In the data rows, 128 means zero.
Each row of this table is followed by its label. One hidden rule gives the labels. It looks at one to three of the table's principal directions, none of them among the few with the most spread.
np.array([182, 167, 118, 151, 89, 157, 143, 144, 120, 104, 167, 143, 93, 126, 186, 57, 121, 130, 121, 123, 120, 108, 194, 72, 151, 110, 81, 56, 125, 61, 89, 140]) C
np.array([99, 107, 155, 132, 117, 99, 143, 129, 180, 151, 153, 143, 146, 139, 84, 132, 101, 111, 75, 93, 126, 103, 106, 144, 148, 119, 137, 156, 87, 152, 135, 133]) C
np.array([170, 116, 143, 109, 130, 114, 116, 166, 151, 112, 118, 74, 112, 147, 112, 126, 153, 108, 124, 117, 120, 139, 120, 122, 131, 152, 121, 136, 97, 114, 149, 152]) C
np.array([148, 105, 137, 101, 90, 121, 108, 148, 157, 118, 135, 78, 125, 163, 106, 135, 138, 126, 132, 107, 101, 110, 117, 166, 138, 151, 135, 120, 95, 126, 134, 167]) B
np.array([67, 99, 144, 122, 91, 111, 120, 105, 151, 151, 150, 152, 154, 140, 110, 138, 89, 144, 101, 113, 126, 78, 114, 158, 146, 127, 161, 139, 121, 184, 112, 130]) B
np.array([99, 162, 110, 142, 143, 136, 160, 145, 134, 118, 145, 155, 143, 108, 124, 103, 128, 91, 85, 119, 141, 132, 124, 113, 128, 125, 134, 137, 149, 89, 142, 111]) B
np.array([147, 125, 178, 140, 148, 112, 133, 133, 151, 138, 144, 136, 122, 111, 147, 120, 105, 133, 129, 130, 122, 129, 144, 118, 156, 115, 88, 124, 109, 144, 115, 114]) C
np.array([90, 129, 115, 111, 118, 118, 124, 148, 151, 135, 133, 115, 147, 140, 76, 137, 127, 112, 93, 106, 125, 123, 109, 149, 110, 130, 155, 150, 119, 129, 152, 145]) C
np.array([125, 149, 95, 109, 119, 151, 135, 140, 114, 121, 125, 110, 142, 136, 115, 100, 150, 112, 122, 123, 135, 138, 137, 131, 120, 138, 147, 125, 142, 97, 144, 134]) D
np.array([56, 126, 87, 102, 129, 142, 128, 112, 110, 138, 110, 134, 171, 132, 98, 152, 133, 127, 121, 132, 134, 130, 96, 175, 109, 141, 182, 160, 160, 146, 146, 120]) B
np.array([90, 163, 73, 150, 150, 152, 132, 106, 63, 116, 99, 165, 130, 97, 131, 135, 161, 120, 153, 157, 162, 147, 115, 109, 77, 134, 176, 135, 213, 110, 145, 99]) A
np.array([128, 124, 149, 132, 146, 121, 149, 128, 149, 173, 115, 136, 109, 124, 97, 113, 115, 124, 122, 123, 140, 120, 142, 112, 161, 109, 134, 147, 122, 144, 131, 123]) A
np.array([132, 102, 131, 99, 111, 130, 112, 134, 127, 113, 133, 97, 136, 156, 125, 140, 131, 144, 129, 131, 105, 119, 124, 144, 120, 140, 127, 123, 107, 135, 124, 147]) D
np.array([132, 108, 150, 141, 119, 109, 131, 99, 129, 147, 142, 150, 119, 125, 126, 133, 106, 155, 131, 134, 131, 113, 132, 127, 140, 109, 120, 134, 116, 161, 112, 121]) A
np.array([150, 154, 120, 136, 119, 120, 119, 164, 138, 131, 130, 126, 120, 107, 114, 96, 155, 112, 119, 126, 142, 160, 142, 112, 130, 139, 139, 144, 158, 107, 150, 119]) B
np.array([161, 155, 132, 165, 142, 121, 132, 126, 112, 124, 137, 161, 114, 89, 148, 108, 142, 126, 144, 148, 148, 162, 145, 102, 123, 120, 114, 131, 170, 112, 133, 95]) C
np.array([105, 120, 161, 137, 104, 108, 142, 120, 165, 172, 160, 153, 120, 124, 101, 104, 83, 138, 109, 116, 129, 83, 148, 141, 176, 103, 136, 131, 127, 157, 115, 129]) A
np.array([114, 145, 118, 116, 151, 142, 159, 115, 110, 143, 118, 119, 137, 123, 97, 104, 143, 111, 134, 125, 152, 131, 127, 130, 129, 126, 146, 141, 134, 117, 149, 120]) B
np.array([140, 106, 140, 127, 109, 107, 116, 132, 147, 112, 148, 116, 122, 145, 115, 160, 121, 141, 118, 118, 99, 120, 110, 148, 111, 122, 110, 128, 90, 130, 124, 152]) B
np.array([118, 128, 122, 87, 99, 141, 153, 138, 140, 135, 150, 81, 136, 164, 53, 100, 143, 117, 114, 95, 113, 96, 129, 158, 126, 128, 150, 124, 88, 100, 148, 167]) C
np.array([167, 182, 57, 131, 104, 175, 138, 136, 81, 122, 120, 127, 98, 127, 163, 48, 143, 120, 147, 153, 156, 131, 195, 89, 143, 121, 140, 80, 200, 56, 125, 135]) C
np.array([170, 130, 103, 117, 113, 142, 84, 149, 125, 123, 101, 105, 115, 133, 176, 141, 132, 149, 168, 152, 107, 162, 151, 152, 143, 139, 112, 107, 157, 120, 117, 139]) B
np.array([123, 114, 132, 105, 113, 130, 111, 130, 140, 123, 123, 99, 138, 144, 139, 142, 121, 134, 140, 121, 113, 116, 119, 164, 141, 144, 127, 118, 109, 142, 121, 145]) B
np.array([131, 148, 131, 170, 159, 98, 151, 160, 163, 138, 143, 177, 117, 98, 117, 115, 112, 96, 61, 127, 146, 157, 131, 80, 135, 102, 113, 166, 143, 105, 146, 102]) B
np.array([158, 172, 103, 156, 177, 149, 166, 131, 89, 123, 111, 152, 101, 101, 142, 89, 151, 105, 123, 145, 163, 161, 155, 48, 111, 107, 109, 125, 152, 75, 137, 103]) B
np.array([156, 114, 163, 141, 134, 107, 125, 136, 162, 138, 133, 125, 106, 133, 132, 140, 104, 131, 121, 117, 115, 120, 133, 118, 145, 111, 93, 121, 87, 138, 117, 141]) B
np.array([118, 130, 130, 167, 144, 101, 123, 110, 126, 124, 135, 174, 128, 98, 145, 155, 111, 130, 120, 144, 143, 142, 109, 125, 113, 115, 123, 146, 156, 145, 129, 102]) B
np.array([125, 132, 123, 100, 117, 154, 137, 167, 156, 136, 116, 86, 122, 165, 77, 118, 147, 102, 115, 89, 103, 110, 134, 126, 127, 135, 141, 112, 88, 93, 139, 169]) B
np.array([100, 118, 164, 154, 149, 90, 142, 141, 184, 157, 144, 168, 138, 107, 114, 133, 90, 106, 76, 118, 136, 125, 114, 130, 167, 115, 128, 169, 130, 156, 135, 104]) B
np.array([132, 167, 98, 140, 119, 149, 151, 115, 101, 133, 145, 155, 130, 113, 146, 67, 120, 122, 121, 137, 159, 126, 169, 102, 140, 110, 130, 107, 165, 98, 124, 112]) D
np.array([161, 132, 127, 122, 107, 138, 112, 145, 118, 115, 130, 111, 111, 130, 149, 110, 149, 141, 146, 135, 118, 135, 150, 112, 130, 140, 118, 109, 132, 113, 117, 135]) B
np.array([183, 167, 84, 150, 92, 149, 105, 140, 87, 97, 137, 147, 104, 103, 211, 78, 145, 144, 151, 165, 140, 157, 179, 96, 137, 137, 113, 90, 199, 84, 106, 113]) B
np.array([122, 127, 142, 134, 137, 128, 143, 110, 109, 115, 138, 138, 135, 120, 139, 114, 133, 124, 127, 131, 144, 117, 123, 107, 124, 134, 129, 127, 126, 133, 125, 111]) C
np.array([178, 154, 101, 163, 74, 132, 112, 129, 122, 99, 167, 157, 100, 120, 198, 104, 107, 150, 126, 135, 115, 125, 170, 110, 132, 107, 83, 70, 139, 87, 88, 140]) B
np.array([112, 114, 126, 139, 100, 147, 113, 67, 80, 99, 146, 163, 158, 125, 199, 141, 118, 165, 166, 146, 126, 108, 124, 146, 116, 139, 125, 90, 143, 158, 85, 106]) D
np.array([97, 164, 90, 152, 163, 146, 143, 154, 126, 115, 115, 161, 126, 110, 129, 144, 127, 96, 104, 133, 125, 145, 122, 110, 103, 115, 133, 127, 172, 77, 141, 120]) B
np.array([139, 88, 164, 187, 100, 70, 85, 110, 168, 108, 154, 192, 129, 106, 217, 173, 77, 143, 104, 139, 126, 122, 101, 134, 159, 137, 103, 134, 137, 187, 89, 100]) B
np.array([98, 98, 146, 131, 108, 104, 115, 122, 154, 120, 149, 140, 147, 137, 123, 163, 109, 132, 106, 119, 111, 106, 95, 162, 129, 137, 138, 141, 116, 158, 123, 131]) C
np.array([143, 150, 139, 123, 148, 150, 161, 136, 130, 166, 112, 118, 108, 126, 92, 79, 143, 112, 140, 116, 143, 126, 162, 97, 153, 116, 134, 124, 124, 109, 137, 127]) B
np.array([137, 84, 175, 128, 115, 86, 108, 132, 180, 140, 141, 122, 133, 140, 125, 147, 100, 130, 110, 118, 118, 113, 112, 154, 164, 136, 123, 149, 100, 176, 126, 132]) D
np.array([135, 136, 131, 96, 124, 140, 130, 145, 146, 159, 116, 82, 118, 147, 87, 108, 125, 123, 147, 114, 120, 115, 151, 154, 151, 122, 135, 116, 116, 120, 141, 158]) B
np.array([137, 146, 125, 127, 126, 137, 152, 136, 134, 124, 142, 120, 117, 128, 128, 103, 125, 115, 119, 117, 126, 115, 140, 124, 144, 120, 113, 112, 114, 95, 125, 138]) B
np.array([142, 123, 120, 164, 134, 121, 106, 104, 96, 112, 110, 162, 101, 109, 192, 146, 120, 147, 151, 161, 147, 130, 131, 87, 119, 128, 122, 114, 165, 146, 104, 109]) A
np.array([83, 101, 172, 159, 129, 68, 119, 130, 207, 151, 160, 175, 154, 111, 116, 178, 63, 119, 71, 107, 116, 117, 89, 174, 155, 110, 119, 168, 109, 183, 128, 114]) C
np.array([151, 114, 123, 136, 107, 118, 107, 121, 123, 121, 120, 124, 100, 134, 159, 135, 122, 144, 143, 140, 130, 114, 132, 119, 138, 134, 127, 114, 134, 138, 111, 140]) A
np.array([160, 90, 165, 108, 120, 113, 95, 131, 160, 118, 127, 80, 124, 155, 130, 198, 118, 158, 165, 114, 69, 130, 105, 192, 121, 128, 80, 111, 56, 150, 114, 167]) B
np.array([113, 118, 125, 137, 127, 109, 134, 114, 138, 149, 127, 146, 131, 125, 106, 129, 117, 123, 111, 129, 148, 123, 116, 135, 140, 123, 153, 157, 143, 149, 139, 119]) A
np.array([149, 135, 104, 130, 113, 121, 131, 145, 116, 113, 139, 128, 113, 125, 125, 101, 148, 125, 109, 144, 139, 140, 135, 107, 126, 136, 140, 143, 157, 101, 140, 125]) B
np.array([200, 156, 111, 147, 127, 152, 133, 153, 126, 115, 122, 119, 78, 136, 168, 96, 128, 119, 140, 133, 119, 134, 179, 80, 143, 108, 84, 74, 127, 63, 111, 150]) C
np.array([110, 109, 131, 149, 119, 113, 115, 107, 121, 122, 135, 169, 138, 120, 152, 152, 117, 147, 114, 137, 132, 129, 112, 116, 114, 127, 132, 140, 134, 161, 110, 109]) B
np.array([129, 112, 184, 165, 160, 80, 138, 111, 173, 163, 136, 172, 128, 96, 155, 124, 72, 117, 103, 133, 160, 125, 127, 119, 190, 110, 105, 159, 126, 184, 120, 89]) C
np.array([98, 174, 84, 125, 184, 155, 164, 151, 97, 129, 93, 127, 140, 108, 70, 106, 184, 72, 120, 132, 165, 167, 114, 104, 91, 141, 180, 165, 188, 76, 187, 105]) C
np.array([31, 134, 116, 125, 154, 125, 158, 106, 109, 161, 113, 169, 169, 108, 60, 130, 146, 114, 81, 108, 172, 132, 89, 97, 88, 129, 190, 194, 130, 169, 152, 91]) A
np.array([107, 98, 157, 139, 135, 123, 131, 72, 105, 126, 135, 164, 153, 121, 166, 148, 110, 156, 138, 137, 138, 114, 112, 123, 127, 127, 119, 130, 109, 184, 97, 97]) C
np.array([233, 195, 84, 158, 113, 171, 150, 162, 99, 106, 140, 131, 58, 113, 196, 33, 142, 117, 150, 156, 135, 144, 222, 60, 165, 106, 80, 55, 183, 13, 109, 136]) B
np.array([84, 126, 79, 127, 122, 124, 107, 117, 95, 117, 112, 148, 151, 125, 123, 145, 139, 127, 114, 150, 155, 140, 103, 130, 90, 146, 183, 158, 188, 144, 148, 113]) C
np.array([131, 106, 164, 113, 114, 104, 111, 149, 159, 122, 140, 97, 124, 138, 114, 143, 126, 133, 121, 112, 107, 114, 114, 143, 132, 141, 118, 133, 89, 148, 128, 147]) B
np.array([158, 165, 104, 137, 126, 168, 134, 117, 73, 126, 117, 136, 99, 114, 161, 86, 149, 148, 171, 148, 142, 136, 180, 75, 114, 115, 115, 84, 156, 96, 107, 121]) B
np.array([160, 176, 72, 121, 85, 179, 149, 145, 77, 116, 138, 123, 109, 129, 136, 17, 178, 112, 139, 145, 159, 122, 192, 81, 146, 148, 171, 94, 208, 53, 135, 125]) C
np.array([156, 104, 200, 142, 138, 98, 116, 123, 170, 140, 137, 125, 114, 123, 151, 157, 95, 147, 135, 106, 107, 121, 127, 121, 146, 110, 64, 115, 46, 172, 97, 134]) B
np.array([109, 143, 95, 116, 167, 161, 157, 100, 85, 123, 98, 128, 140, 126, 147, 125, 134, 119, 141, 142, 149, 134, 123, 119, 121, 126, 131, 125, 137, 113, 130, 116]) B
np.array([159, 108, 165, 138, 123, 119, 130, 113, 139, 149, 133, 130, 104, 136, 123, 129, 116, 150, 144, 121, 118, 114, 144, 113, 142, 109, 104, 116, 91, 150, 108, 136]) B
np.array([111, 110, 106, 130, 85, 123, 134, 106, 110, 105, 155, 143, 138, 146, 125, 112, 135, 128, 97, 126, 141, 96, 112, 120, 119, 143, 163, 133, 135, 127, 124, 130]) C
np.array([99, 105, 144, 110, 100, 123, 129, 136, 166, 142, 137, 111, 143, 161, 81, 126, 122, 110, 101, 93, 118, 88, 113, 151, 144, 141, 162, 133, 100, 142, 136, 152]) C
np.array([137, 109, 152, 129, 137, 119, 155, 120, 150, 156, 124, 123, 109, 143, 93, 120, 121, 118, 117, 113, 133, 105, 126, 115, 155, 116, 131, 141, 94, 136, 131, 137]) A
np.array([10, 157, 97, 150, 147, 136, 186, 83, 94, 140, 143, 204, 171, 97, 86, 117, 124, 104, 67, 107, 178, 101, 90, 97, 88, 111, 182, 164, 143, 138, 137, 87]) B
np.array([158, 101, 148, 138, 119, 111, 107, 131, 144, 118, 128, 123, 108, 136, 147, 162, 122, 145, 141, 132, 103, 128, 118, 137, 133, 130, 105, 122, 109, 140, 113, 140]) A
np.array([113, 131, 159, 118, 174, 120, 172, 135, 156, 161, 129, 120, 142, 127, 57, 122, 129, 102, 100, 102, 133, 138, 117, 128, 132, 107, 122, 165, 83, 128, 157, 122]) D
np.array([154, 136, 126, 128, 85, 120, 122, 145, 155, 128, 166, 127, 123, 130, 144, 103, 106, 140, 110, 121, 110, 124, 154, 149, 158, 116, 101, 111, 117, 111, 113, 143]) B
np.array([108, 132, 131, 105, 162, 140, 141, 129, 110, 149, 104, 111, 140, 126, 84, 120, 153, 122, 139, 131, 143, 143, 127, 118, 112, 133, 153, 154, 134, 139, 153, 116]) D
np.array([125, 152, 97, 106, 127, 158, 134, 151, 103, 120, 116, 105, 131, 130, 112, 94, 167, 113, 138, 136, 134, 139, 142, 121, 120, 149, 158, 126, 166, 91, 148, 129]) B
np.array([182, 139, 115, 100, 131, 150, 110, 149, 91, 88, 113, 69, 119, 133, 139, 134, 188, 140, 180, 141, 105, 171, 129, 136, 90, 154, 105, 112, 118, 90, 138, 143]) B
np.array([151, 104, 150, 133, 115, 96, 107, 142, 162, 132, 128, 118, 115, 134, 129, 136, 120, 125, 118, 125, 127, 127, 120, 133, 151, 139, 128, 143, 120, 150, 132, 135]) B
Here are more rows. What is the label of each one?
np.array([98, 132, 118, 93, 105, 156, 147, 127, 119, 154, 126, 112, 148, 146, 82, 81, 152, 122, 121, 108, 139, 109, 141, 128, 140, 142, 173, 135, 125, 129, 136, 131]) B
np.array([118, 143, 88, 122, 147, 153, 125, 139, 100, 93, 101, 116, 133, 130, 147, 145, 155, 107, 138, 139, 128, 143, 110, 126, 99, 150, 142, 120, 157, 92, 140, 130]) B
np.array([173, 155, 119, 156, 157, 136, 158, 143, 110, 109, 131, 145, 96, 108, 156, 94, 144, 110, 117, 145, 143, 150, 151, 65, 131, 116, 97, 120, 143, 74, 128, 112]) B
np.array([120, 132, 129, 87, 147, 148, 161, 141, 133, 173, 100, 79, 117, 150, 42, 96, 153, 109, 139, 112, 137, 115, 139, 133, 145, 127, 164, 147, 115, 116, 161, 149]) A
np.array([135, 133, 123, 113, 150, 153, 126, 117, 90, 131, 100, 113, 129, 125, 136, 124, 152, 140, 172, 147, 134, 144, 140, 120, 116, 136, 133, 121, 145, 132, 129, 118]) C
np.array([129, 128, 97, 82, 124, 173, 113, 116, 85, 84, 101, 66, 152, 164, 150, 151, 161, 130, 171, 120, 109, 128, 112, 154, 85, 158, 124, 86, 93, 107, 125, 159]) D
np.array([152, 129, 100, 123, 136, 125, 104, 130, 96, 104, 107, 118, 129, 122, 170, 121, 143, 130, 137, 164, 153, 160, 131, 111, 121, 150, 135, 138, 171, 129, 138, 113]) D
np.array([96, 117, 131, 91, 124, 151, 128, 125, 128, 140, 116, 102, 153, 151, 107, 130, 131, 132, 135, 112, 115, 111, 126, 149, 128, 139, 144, 122, 103, 144, 125, 141]) C
np.array([28, 94, 169, 135, 142, 111, 155, 82, 124, 128, 148, 171, 174, 124, 75, 181, 129, 134, 90, 91, 127, 91, 57, 121, 71, 127, 154, 166, 64, 190, 122, 107]) B
np.array([144, 105, 141, 115, 182, 110, 113, 128, 124, 112, 97, 101, 146, 125, 138, 177, 140, 124, 147, 151, 127, 175, 92, 152, 111, 145, 113, 164, 124, 150, 153, 113]) D
np.array([157, 112, 168, 124, 162, 114, 139, 120, 140, 142, 118, 108, 115, 132, 129, 129, 113, 128, 137, 127, 133, 127, 134, 112, 147, 115, 94, 130, 84, 148, 127, 129]) D
np.array([145, 117, 150, 146, 149, 114, 124, 117, 126, 122, 124, 143, 116, 116, 161, 153, 115, 143, 135, 138, 124, 138, 123, 108, 125, 116, 91, 127, 107, 146, 109, 117]) B
np.array([161, 162, 101, 158, 73, 123, 99, 171, 148, 134, 156, 161, 103, 110, 161, 64, 114, 126, 105, 144, 139, 135, 190, 101, 164, 124, 138, 107, 209, 97, 121, 122]) C
np.array([134, 92, 166, 157, 125, 80, 123, 114, 161, 145, 144, 165, 122, 121, 136, 139, 95, 135, 97, 132, 141, 119, 116, 115, 157, 120, 124, 160, 120, 177, 119, 109]) B
np.array([182, 132, 127, 129, 132, 134, 132, 132, 101, 101, 125, 112, 110, 126, 158, 105, 162, 130, 141, 141, 135, 151, 140, 90, 122, 141, 104, 120, 119, 104, 124, 123]) B
np.array([165, 137, 101, 134, 90, 134, 113, 147, 120, 109, 142, 125, 105, 136, 151, 92, 135, 129, 129, 146, 128, 122, 159, 117, 143, 137, 138, 104, 175, 92, 125, 139]) C
np.array([123, 143, 134, 137, 136, 131, 131, 132, 125, 121, 140, 141, 138, 114, 135, 121, 127, 123, 127, 129, 129, 136, 134, 122, 119, 124, 119, 121, 138, 120, 129, 115]) D
np.array([128, 154, 72, 81, 163, 178, 135, 122, 69, 113, 83, 72, 142, 143, 115, 133, 168, 123, 180, 148, 130, 159, 128, 157, 90, 139, 141, 117, 149, 88, 157, 141]) D
np.array([136, 92, 187, 152, 135, 91, 112, 100, 153, 135, 143, 157, 126, 114, 180, 161, 77, 158, 133, 138, 120, 115, 121, 134, 160, 115, 84, 128, 99, 191, 91, 109]) B
np.array([89, 129, 117, 112, 139, 133, 129, 147, 145, 137, 115, 117, 150, 137, 71, 157, 144, 108, 115, 109, 114, 139, 99, 159, 103, 135, 159, 153, 127, 123, 157, 137]) B
np.array([103, 138, 111, 146, 133, 127, 152, 122, 125, 115, 145, 162, 137, 120, 132, 128, 119, 115, 86, 121, 135, 124, 115, 108, 114, 115, 123, 135, 121, 110, 125, 119]) B
np.array([163, 173, 95, 125, 113, 163, 136, 151, 122, 124, 136, 121, 117, 129, 167, 66, 120, 119, 122, 127, 132, 135, 188, 100, 150, 113, 99, 80, 138, 72, 115, 139]) D
np.array([119, 102, 145, 109, 137, 135, 152, 100, 101, 121, 130, 116, 139, 145, 111, 123, 149, 135, 129, 124, 134, 111, 112, 110, 116, 139, 137, 139, 91, 144, 126, 123]) B
np.array([60, 140, 117, 114, 166, 146, 177, 93, 83, 126, 126, 138, 166, 125, 59, 140, 161, 119, 107, 103, 147, 128, 87, 105, 53, 117, 151, 158, 84, 129, 149, 114]) C
np.array([100, 119, 131, 152, 134, 106, 130, 108, 129, 145, 134, 177, 128, 107, 144, 136, 95, 141, 107, 147, 146, 121, 125, 117, 142, 112, 135, 151, 157, 162, 116, 102]) A
np.array([84, 121, 114, 125, 145, 116, 138, 128, 133, 127, 128, 141, 153, 126, 101, 146, 124, 109, 98, 134, 136, 130, 96, 152, 121, 135, 161, 167, 156, 134, 154, 116]) C
np.array([163, 120, 115, 129, 48, 135, 96, 153, 154, 110, 160, 119, 101, 158, 170, 101, 104, 142, 127, 128, 94, 85, 168, 145, 170, 136, 124, 70, 147, 100, 95, 167]) B
np.array([141, 128, 140, 177, 130, 110, 135, 107, 122, 130, 145, 192, 114, 96, 177, 111, 106, 135, 119, 154, 152, 129, 142, 94, 155, 116, 119, 132, 171, 141, 107, 88]) B
np.array([78, 98, 146, 107, 124, 100, 95, 140, 156, 116, 135, 115, 181, 134, 88, 192, 136, 129, 110, 110, 103, 145, 68, 190, 88, 154, 149, 171, 106, 172, 152, 128]) D
np.array([156, 120, 140, 114, 141, 130, 102, 131, 136, 125, 110, 98, 130, 137, 160, 154, 114, 141, 160, 134, 109, 146, 135, 151, 133, 127, 91, 108, 105, 140, 119, 140]) D
np.array([120, 184, 62, 103, 181, 193, 186, 126, 42, 121, 94, 114, 132, 116, 105, 56, 190, 96, 147, 160, 176, 156, 156, 80, 105, 136, 169, 134, 199, 55, 168, 102]) C
np.array([161, 120, 164, 150, 106, 106, 118, 119, 144, 120, 162, 139, 107, 121, 153, 146, 106, 160, 134, 117, 102, 119, 135, 125, 125, 104, 71, 103, 75, 139, 94, 139]) B
np.array([121, 112, 144, 140, 99, 110, 112, 115, 153, 143, 146, 148, 132, 133, 130, 139, 97, 143, 118, 116, 121, 108, 129, 144, 140, 117, 126, 122, 114, 160, 111, 133]) C
np.array([116, 100, 133, 122, 109, 103, 82, 122, 139, 109, 127, 117, 146, 134, 144, 189, 118, 149, 138, 128, 106, 134, 91, 177, 105, 145, 126, 135, 115, 168, 123, 138]) C
np.array([119, 154, 104, 135, 126, 137, 143, 139, 126, 141, 132, 146, 125, 114, 118, 98, 129, 116, 115, 134, 141, 134, 146, 122, 142, 121, 145, 135, 168, 104, 137, 118]) B
np.array([113, 128, 100, 113, 150, 127, 116, 120, 91, 119, 98, 110, 143, 121, 96, 157, 169, 126, 155, 149, 144, 164, 94, 151, 81, 149, 167, 165, 167, 135, 166, 118]) C
